In the rows, 128 means zero.
Which row each row swaps with, under one turn or mirror
noga: [111 107 127 143 125 164 106  99 121 131 138 126 131 163 104 127 143 114
 135 120]
sagu: [115 128 156 139 119 150 118 129 146 109 112 107 144 158 137 120 108 117
 134  97]
genuv: [113 131 145 152  88 123 120 145 132  74 107 116 160 150 108 152 116 107
 164 113]
Pagon: [105 151 133 145  77 132 130 136 118  72 125 157 145 154 107 135 117 141
 153 128]
Soli: [132 156 144 135 119 172 129 110 134 129 111 111 122 141 121 110 125 122
 134 107]
bupi: [121 122 137 138 149 147 119 123 113  76 115 119 128 138 118 128 135 114
 167 118]
betu: [104 119 128 149  95 120 125 149 113  85 118 138 141 157  90 159 128 132
 134 160]
suvod: [149 147 133 148  74 136  98 138 114  80 113 130 132 130 130 131 142 125
 138 140]
diz: [129 154 121 143  66 128 118 134 110  94 128 132 117 131 120 145 126 118
 124  93]
gon: [149 136 133 138 113 143 102 138 117 121 115 124 133 120  58 131 134 106
 128 107]
gel: [109 168 138 159 138 139 147 137 126 105 109 123 131 149  84 137 145 114
 161 104]
ruto: [103 137 132 151  91 132 130 128 117 159 120 129 138 177  91 139 138 119
 145 127]
doz: [118 146 131 135  96 153 123 101  94 115 126 130  99 131 114 122 133 121
 122 100]
kobik: [147 116 134 141 102 129 107 122 142 122 118 128 125 172 137 128 136 111
 151 116]
sizeg: [ 69 135 135 156 135 144 139 138 110  93 127 123 134 164 101 125 124 113
 149 125]
dotad: [135 143 124 136 101 150 134 109 106 102 132 132 103 139  82 119 154 103
 147 103]
fedot: [105 127 126 176 108 154  93 108 110 123 131 127 125 127  77 138 152 113
 140 119]
zeg: [130 134 144 148 113 147 117 126 136  93 112 123 108 127  51 119 128 116
 146 132]
Namem: [120 126 148 147  87 135 121 137 106 138 105 118 148 110  82 136 127 119
 107 126]
vabot: [ 91 133 136 157  82 143 119 139 119 106 124 127 123 156 115 142 128 117
  83 123]
fiz: [110 150 137 146  69 135 132 142 120 151 121 123 143 163  98 131 130 117
 119 141]
vapud: [116 148 135 164  66 126 129 136 111  84 109 118 126 130 122 148 148 102
 155 121]
lapi: [147 102 133 158  91 136 118 150 106 115 126 121 131 154  81 139 117 116
 143 150]
kuzi: [150 140 129 143 115 144 130 140 104  78 101 127 110 140 135 116 125 113
 136 126]
tuz: [109 147 120 156  78 128 118 124 107 103 150 141 116 132 100 156 150 112
 147 137]
mopud: [106 116 140 145 121 124 122 147 132 115 128 121 141 177  84 138 130 122
 143 162]
Fozal: [128 147 145 139 128 148 116 134 137  92 117 124 132  89  92 132 135 113
 136 131]
Kera: [132 137 141 148 112 160 131 174 134 102 116 125 134 174  97 130 134 113
 104 132]
biza: [132 164 133 144  78 143 136 151 119  87 137 133 115 151 114 115 110 131
 133 115]
Kupug: [ 96 124 135 134 112 141 110 106 133  96  85 128 152 153 111 153 128 133
 150 154]
Pobug: [117 141 137 138 132 151 130 128 131  80 110 111 129 164 148 141 138 125
 148 133]
setu: [ 90 131 143 136 155 142 116 135 118 110 112 121 144 126 127 124 133 111
 128 118]
gerur: [124 150 130 146 124 139 118 123 123  70 107 138 124 173  66 133 134 116
 155 121]
zovus: [111 157 150 121 115 173 135 131 141 112  95 119 130 143 126 124 116 128
 125 110]
nosek: [121 114 144 146 131 146  93 103 126 131 105 115 128 140 107 121 144 100
 121 108]
niv: [ 78 143 131 151 110 127 129 146 121 119 119 118 144 113  79 113 122 113
 131 115]
luv: [ 98 166 145 128 140 129 127 134 132 105 113 118 139 167  93 119 122 127
 118 107]
miz: [102 149 115 134  86 164 106  88 113 105 105 123 126 134 102 151 146 132
 142 121]
zelut: [ 88 121 124 142 102 144 107 114 114 116 131 139 130 164 105 164 133 138
 121 148]
Valib: [113 144 131 148 102 140 116 129 116 126 107 132 139 201  86 137 144 119
 114 138]
Pomu: [133 131 140 145  69 128 139 144 135 104 105 121 150 107  93 144 128 120
 123 123]
Minik: [144 131 139 167 114 144 106 152 110 101 147 122 124 135  74 108 132 118
 144 129]
kez: [104 139 143 131  92 141 106 112 126 122 121 105 157 177 111 167 130 125
 143 116]
rer: [102 143 147 115  72 137 120 125 146  99 109 129 136 152  96 161 121 121
 161 136]
kotu: [109  96 129 148 113 142 112 105 108 107 115 142 139 163  75 134 151 131
 132 142]
Tosav: [129 137 145 145 130 156 114 129 113  97 108 136 166 139  78 126 141 117
 176 118]
guv: [ 91 114 145 146 113 144 136 137 113  73 112 128 148 132 138 120 133 119
 123 110]
Faki: [146 121 141 156 116 151 107 125 118 124 105 107 130 135  85 110 136 103
 128  90]
vumuf: [165 138 139 145 103 142 105 132 116 129 104 118 153 141  83 130 142 112
 159 129]
Kedar: [122 138 129 145  52 135 115 136 114  99 109 129 119 156 110 130 126 118
 100 115]
Lorob: [ 93 136 132 144 106 137 132 144 129 105 105 134 154 141 132 128 133 122
  89 135]
Febo: [ 88 150 138 143  88 139 102 134 127  86 108 137 128 105 117 121 131 114
 110 127]

betu pairs with bupi
Faki pairs with Kedar
vapud pairs with zeg
kobik pairs with Kera
biza pairs with vumuf
Valib pairs with sagu

